A single turn carries every row of the set below to another of its rows. Some are shown first; where does it send the rows asked next?
gup: [9, -17, 31, 42, -24, 4, 10, -26, -21, -3, 6, 18, 9, -5]
dese: [7, 32, 15, 39, -24, 12, 14, -3, -26, -23, 23, -23, 11, -30]
vuf: [13, 11, 14, 71, -41, 13, 0, 1, 12, -7, 19, -17, -14, -19]
fom: [7, 0, -9, 55, -29, 4, 35, -32, -9, 4, -4, -13, -32, -16]
nemad: [-10, -8, -7, 15, -9, 15, 13, 10, 28, -19, 3, -25, -12, -29]
nel: [10, 3, -20, 31, -29, 13, 2, 39, 9, 3, 23, -13, 5, -46]
divos: [-2, 12, -6, 36, -34, 0, -22, 0, 16, -4, -1, -17, 18, -32]
neloz: [2, -5, 28, 43, -12, -12, 38, -12, 1, 8, 21, -19, 31, -11]
rurir: [18, -30, 23, 13, -31, -14, 18, 4, -1, 25, 14, -39, 15, -44]
lev: [32, 2, 32, 15, -7, -6, 44, -4, 1, -13, 20, -6, 14, -21]
mide: [-4, -25, 22, 33, -25, 2, 21, -32, -28, 19, 1, 2, -2, -63]
norus: [6, -23, -4, 50, -2, 15, 40, -25, -23, -5, 32, -4, -6, -25]
Nimov: [18, -15, -9, 19, -17, -9, 15, -14, 15, -18, 22, 5, -4, -73]
getaf: [25, 5, -1, 13, -39, -3, 13, -13, -14, -16, 24, 1, -10, 3]
Rit: [15, -20, 18, -3, -18, -7, 12, 12, 15, 9, 15, 7, 24, -48]
bipo: [30, 4, 21, 51, -30, -1, 22, -14, -18, -11, -8, 25, -5, -56]
nepo: [-14, 7, 34, 12, -40, 4, 3, -20, 5, 7, 12, 5, 11, -29]
kiz: [26, 5, -9, 24, -22, -4, 31, 14, 28, -2, 12, -7, -5, 3]
Rugep: [6, -1, 15, 20, -15, 5, 22, -24, 4, -36, 19, -21, -15, -41]
ruko: [4, -6, 11, 51, -36, -13, 41, -31, -10, 26, 24, -25, 9, -51]
dumo: [13, -5, 0, 47, -23, 9, 16, 20, 7, 11, -28, 19, -1, -47]
damer: [38, -4, 0, 41, -22, -13, 49, 1, -14, 29, -5, -28, 14, -33]
pog: [6, -28, 9, 33, 12, 23, 27, 8, -9, -13, -11, -17, -8, -42]
Zofut: [12, -28, 10, 41, -8, 18, 27, -13, 9, 41, 0, -6, 13, -56]
pefo: [22, -2, 24, 64, -14, -1, 3, -30, -16, -18, -1, -21, 8, -41]
Dekas: [22, -9, -7, 29, -3, -1, 2, 5, -23, -7, 4, -17, 27, -69]
Solep: [-15, -23, 9, 32, -46, -21, 6, -7, -4, 9, 33, -6, 4, -14]
batom: [22, -20, -4, 22, -33, -23, 12, 21, -8, 8, 5, -14, 10, 4]
Pov: [-11, -18, -23, 41, -42, 4, 10, -14, 3, 29, -8, 0, -19, -42]
kiv: [19, -20, -15, 30, -57, -22, 16, 4, -15, 31, 8, -16, -10, -40]
dekag: [13, 18, 4, 30, -49, -7, 7, -16, 20, -14, 9, 16, -8, -49]
Zofe: [31, -6, 0, 32, 6, -4, 43, -23, -4, 7, 22, 12, 30, -46]
Gudo: [3, 4, -11, 60, -36, -20, 35, -10, -16, 12, 18, 2, 8, -5]
Zik: [33, -16, 16, 58, -11, 14, 28, 10, -21, -11, 26, -20, -3, -56]
gos: [0, 10, 20, 49, -22, 24, 21, 9, -2, -11, -25, -3, -14, -15]
faz: [24, -31, -9, 59, -18, 1, -8, 9, 13, 7, 3, -16, 3, -60]
gipil: [41, -26, -22, 40, -7, -5, 45, 1, -2, 4, 1, -13, -16, -35]
fop: [9, -15, 4, 24, -50, 18, -3, -7, 3, 16, 4, -18, -28, -9]
soz: [28, -6, -23, 17, -21, 12, 30, 1, 23, 31, 17, -23, -6, -50]
Nuza: [33, 3, 5, 4, -42, 3, -3, 0, 17, 26, -7, -5, 10, -29]

Dekas -> Zik
gup -> getaf
And these:
kiz -> Pov
batom -> kiv
dekag -> nemad

A single turn carries every row of the set below to another of its rows. Some are shown first; where does it send the rows asked next?
babur: [18, 28, 22, -17, 13, -12, -30, 12, -19, 1, 0, 7, -23, 2, 14, 5, 4, 2, 5, 26, 24, -20, 20, 15, -13, -21, -19, -10, 24, 6, -23, -8, -12, -3, 14, -12, 5, 5, 14, 0, 22, 8, 5]
Pasaz: [1, 45, -2, 3, 0, -28, -5, -12, -6, -2, -5, 7, -7, -2, -8, -11, 7, -8, -1, 3, -4, 6, 30, 4, 6, 31, 21, 24, 12, 3, 10, 37, -48, 2, 1, -7, -2, -8, 3, -14, 3, 3, -4]
fatu: [25, -24, -1, 0, 1, -14, 11, -3, -27, 19, 6, 23, 15, 37, -10, 5, 5, 11, 6, 25, 4, 18, 7, 15, -4, -12, 8, 0, 26, -23, 7, -10, -22, 2, -29, 10, 19, -21, 6, 33, 9, -6, 12]
vob: [-3, -45, -6, -1, -1, -34, -10, -4, 3, -25, -49, 8, -9, 18, -5, 4, -4, -3, -1, 2, -1, -16, -17, 8, 4, -4, 9, -3, -1, 10, 4, 13, -21, 1, 26, 12, -6, 10, 6, 19, 2, 3, -11]
dif: [-18, -28, -2, 19, 1, 20, -7, 5, 4, 6, -55, -1, 6, -1, 16, 12, -6, -12, -8, -10, -16, -25, 25, 8, 15, 5, 2, 40, -12, -6, 19, 0, -11, -9, -7, -21, 6, -11, -17, 21, -4, 4, -6]
vuna: [12, -7, -17, 9, 5, 16, 20, -10, 0, -13, -24, 10, -19, -10, -7, 31, -12, 25, -15, -21, -13, 13, -4, 7, -15, 1, 17, -6, 22, 6, 32, 5, 17, 17, -6, 4, -10, -8, -15, -32, -18, -3, -6]
Galiv: [10, -37, -18, -9, 9, -1, 6, -23, 0, -18, -8, 14, -10, 16, 9, 7, -27, -18, 6, -23, -33, 24, 12, -3, 19, -9, -17, 13, -11, 10, 10, 10, 13, 19, -11, -21, 22, -14, -28, 1, -23, -1, 0]
Ruvu: [-20, 9, -8, 6, 9, 23, 26, -10, -20, 3, 36, 3, 8, 48, 8, 18, -8, -26, -14, -5, 5, 0, -17, 12, 8, -10, 8, 6, -1, -26, 9, -25, -12, 9, -24, -11, 9, 3, -25, -3, 2, -6, -2]
Robez: [9, 15, 1, -9, 1, 1, 2, -3, -14, 19, 8, 20, -14, 25, -25, -20, 2, -8, 11, 10, 28, 2, 15, -13, -8, 7, 21, 28, -3, -25, -21, -8, 13, 14, 44, -3, 25, -13, 6, 35, -1, -4, 5]
Tun: [-17, 5, -2, -13, -35, 4, 9, -15, -1, -13, 41, -12, 2, 1, -26, -47, 10, -3, -7, -3, 5, 3, 28, 13, 4, 0, -15, 14, 1, 11, -3, -2, 0, -14, 3, 4, -24, -7, -19, 17, -3, -35, -11]
gad: [28, 29, -1, 5, -13, -17, -4, -5, -1, 0, 22, 10, -42, 8, 23, -7, -1, 4, -12, -33, 2, 3, 16, 6, 3, 31, 6, 29, -21, 14, -14, 16, 19, 3, 22, -16, -1, -5, -7, 26, 2, -12, -1]
zilik: [-3, 21, -13, -24, -18, 7, -4, -17, 17, 15, 1, 21, 18, -17, -6, 8, 4, 1, -11, -25, 20, 12, 10, 9, 14, 28, 15, 22, 14, 7, 19, -13, -45, 1, -15, -15, -29, 3, -19, 13, -3, -3, 13]
kuvef: [-26, -14, 2, -5, 14, 21, -16, 6, -11, -9, -14, 21, -1, -27, 0, 21, 13, 18, 17, -22, -22, 8, 1, 11, -7, 26, -12, -9, -3, 26, -19, -4, 20, 3, -8, -21, -20, -2, 3, -1, -18, 6, -1]
devip: [24, -14, -1, 2, 2, -24, 4, -5, -7, -2, -39, 0, 5, 60, 11, -4, -15, -13, 3, -14, -9, 1, -4, 16, -5, 1, -7, 26, 17, 26, 11, -25, -26, -3, -20, 14, 3, 10, 3, 12, -12, -22, -5]
Sego: [-15, 12, -23, -27, -6, 6, 6, -12, 9, 17, 40, 0, -18, -6, -14, 1, -6, 6, -17, -3, 5, 16, 4, -2, -19, -32, -3, 10, -8, 18, -1, -22, -11, 9, 4, -13, 10, -24, -19, 9, 31, -29, -24]
Dunov: [1, -8, -6, 18, 8, -10, -9, 1, -11, -2, -33, 19, -36, -39, -20, 20, -12, -30, 21, 14, -19, -4, 11, 6, 7, -13, 21, -12, 2, 21, -11, 5, 5, -21, 15, -13, 3, -13, 0, 6, -14, -13, -4]
ges: [-14, 28, -3, 10, 6, 11, 0, 10, 0, -4, 10, -3, 5, 15, 9, -4, -2, -9, -3, -13, 5, 11, -1, -4, 0, -31, -2, -19, -14, -26, 3, -31, 32, 0, -43, 11, -13, -26, 2, -3, 18, -39, -2]
bozar: [-19, -8, -5, -10, 20, 29, -11, -15, -20, -11, -38, 4, 14, 24, 0, -4, 9, -15, 6, -11, 10, -21, -19, -25, 0, -4, -18, 9, -5, 23, -2, -2, 4, -22, 6, 9, -16, 11, 24, -11, -18, -13, -18]
gepes: [28, 28, 4, -4, -23, 28, -22, 2, 29, 9, 16, 14, -2, -21, -6, -18, -12, -3, -10, 1, 15, 11, 4, -10, 11, 13, 10, 11, -7, -17, 5, -15, 2, 0, 9, 17, 16, -2, 7, 38, -1, -18, 30]
fazug: [33, 1, -8, 10, 18, 9, 1, 20, -13, 8, -25, -7, -20, -1, -21, 2, 6, -11, 13, 25, 3, -18, 4, 10, -8, -13, 0, 10, -9, 24, 9, -9, 33, -22, 7, 4, -11, 3, -23, -19, 10, -23, -37]
rut: [-11, 15, 15, 6, 0, -24, -20, 11, 23, 2, -9, -14, -3, 26, 19, -27, 16, -20, 8, 1, 28, 0, 18, -10, 12, -14, -5, 13, 25, -16, -34, -11, -5, 6, 5, -7, 10, 8, 19, -14, -6, -28, 17]
Fug: [-2, -9, 23, -1, 2, 14, -6, -16, -24, -21, 12, 12, -1, 13, 17, -3, 34, 14, 4, -7, -5, -9, 6, 5, 21, 8, -24, 3, -19, 2, 5, 38, 26, -19, -9, 3, -25, -2, 2, 2, -7, 16, -16]
zadin: [-22, 8, -1, -30, -9, 3, -2, 6, -5, 13, 26, 11, 18, 6, 24, -22, 11, 16, 19, -27, -8, 13, 1, 16, -11, 19, -20, 39, -8, 10, -9, 5, 6, 2, 4, -1, -16, 18, -4, 11, -5, 17, 12]
Bafi: [-1, 20, -30, 37, -23, -4, -11, 3, 2, -6, 39, 0, -15, -6, 9, -4, -11, -14, -26, -16, -9, -14, -8, 2, -7, 14, 11, 12, -16, 15, -14, 14, 1, 4, 12, -16, 5, -22, -23, 34, 8, -22, -19]
rer: [-14, 9, 22, 3, 11, 3, 22, 1, 4, 5, 21, -6, -21, 0, -26, -14, -1, -39, -18, -9, 7, 23, 7, 6, 2, -17, -4, 3, 40, 10, -24, -15, -24, -6, -11, -5, 2, 3, -5, 10, 8, -49, -21]
fab: [14, -10, -11, -1, 20, -1, -2, 0, 11, -25, -3, -4, 30, 20, -15, 19, -9, -24, 6, -16, 8, 39, -11, -14, 1, 19, 0, 7, -5, 14, 10, 12, -17, 25, 0, -34, 32, 12, 12, 4, 1, -4, -2]
Gorid: [20, 1, -14, 14, -6, 7, -7, -20, 9, 22, 23, 32, 3, 11, 13, -10, -17, -9, 12, -11, -22, -15, -28, -6, -20, 12, -21, -10, -22, 2, 10, -4, 6, -3, -2, 36, -16, 0, -27, 3, 18, 3, -18]
miv: [18, -18, -2, -12, 10, -10, 13, 1, -5, 43, 18, 10, -12, 2, -9, 5, 12, 15, -4, 38, -9, 14, -9, 18, -5, -9, 3, 1, 44, -2, -9, -22, -23, -4, -23, -4, -7, -6, -4, -6, 11, -23, 12]
sepi: [24, 3, -15, 23, 26, 0, 2, 31, -32, 3, -13, 0, -6, -17, -8, -13, -19, 8, -8, 2, -18, 1, -5, 7, -20, 11, 13, -34, 22, 13, 4, -20, -16, 17, -20, 0, -12, -1, 12, -20, -9, -25, 4]
pev: [41, 7, 17, -13, 11, 26, -1, 17, 0, -6, 8, 14, -12, 29, 0, -30, -8, -16, -8, 6, 1, -2, 13, 4, 9, -18, 5, -2, -3, -5, -18, -15, 18, 24, -20, 28, 37, -18, 19, 23, 1, -8, 1]
bosiz: [16, -7, -10, 4, -24, 18, -14, 1, -12, -1, 1, 24, 18, 0, -4, -38, 6, 16, 12, 13, 7, -38, 13, 3, 4, 25, -4, -6, 2, 2, 7, -26, 1, -1, 11, 8, -31, -23, -26, 17, 10, 16, 0]
gulos: [-8, 7, -22, -9, 31, 42, -6, 6, -21, -14, -37, -3, 13, -13, 14, 0, -4, -1, -15, -20, 12, -3, 12, -31, 1, -2, -9, 7, 5, 4, 28, 6, -12, -8, -9, -1, 12, 0, 19, -29, -6, -14, -10]
mok: [-17, 34, 8, 38, -14, 24, -15, 15, -6, 20, -1, -8, 12, -27, 4, -10, 0, 3, -10, 12, -15, -17, 1, -4, -10, -5, 9, 28, -8, -11, 28, -9, -18, -14, 7, -12, -11, -23, -5, 30, 12, 9, 0]
gez: [17, 0, -3, 8, 11, -7, 29, 6, -11, 6, -14, 11, -22, 20, 8, -24, 1, -3, -1, -3, -3, 6, 4, -3, 9, -21, 37, -4, 35, -15, -8, -14, 18, 25, -3, 2, -7, -22, 12, -31, -26, -5, 16]
sime: [-14, 9, -12, 20, 1, 27, -15, 3, 23, 1, -5, 6, 8, -32, 26, 27, 3, -26, -21, 1, 1, -15, -18, -1, 13, 9, 3, 19, 23, -13, 7, 36, -12, -26, -4, -4, 6, 7, -2, 4, 8, -2, 0]
Duli: [-6, -15, -5, -1, 3, -39, -8, 1, 3, -10, -17, 14, -9, 14, 15, -6, -13, -15, -3, -18, 7, 18, -19, -7, 2, -56, 1, -15, 26, 10, -1, -22, -25, 3, -16, 14, -8, -19, 0, 22, 19, -26, -8]

dif -> gepes
babur -> fazug
sime -> Robez
And these:
bozar -> Bafi
zadin -> rer
Galiv -> zilik

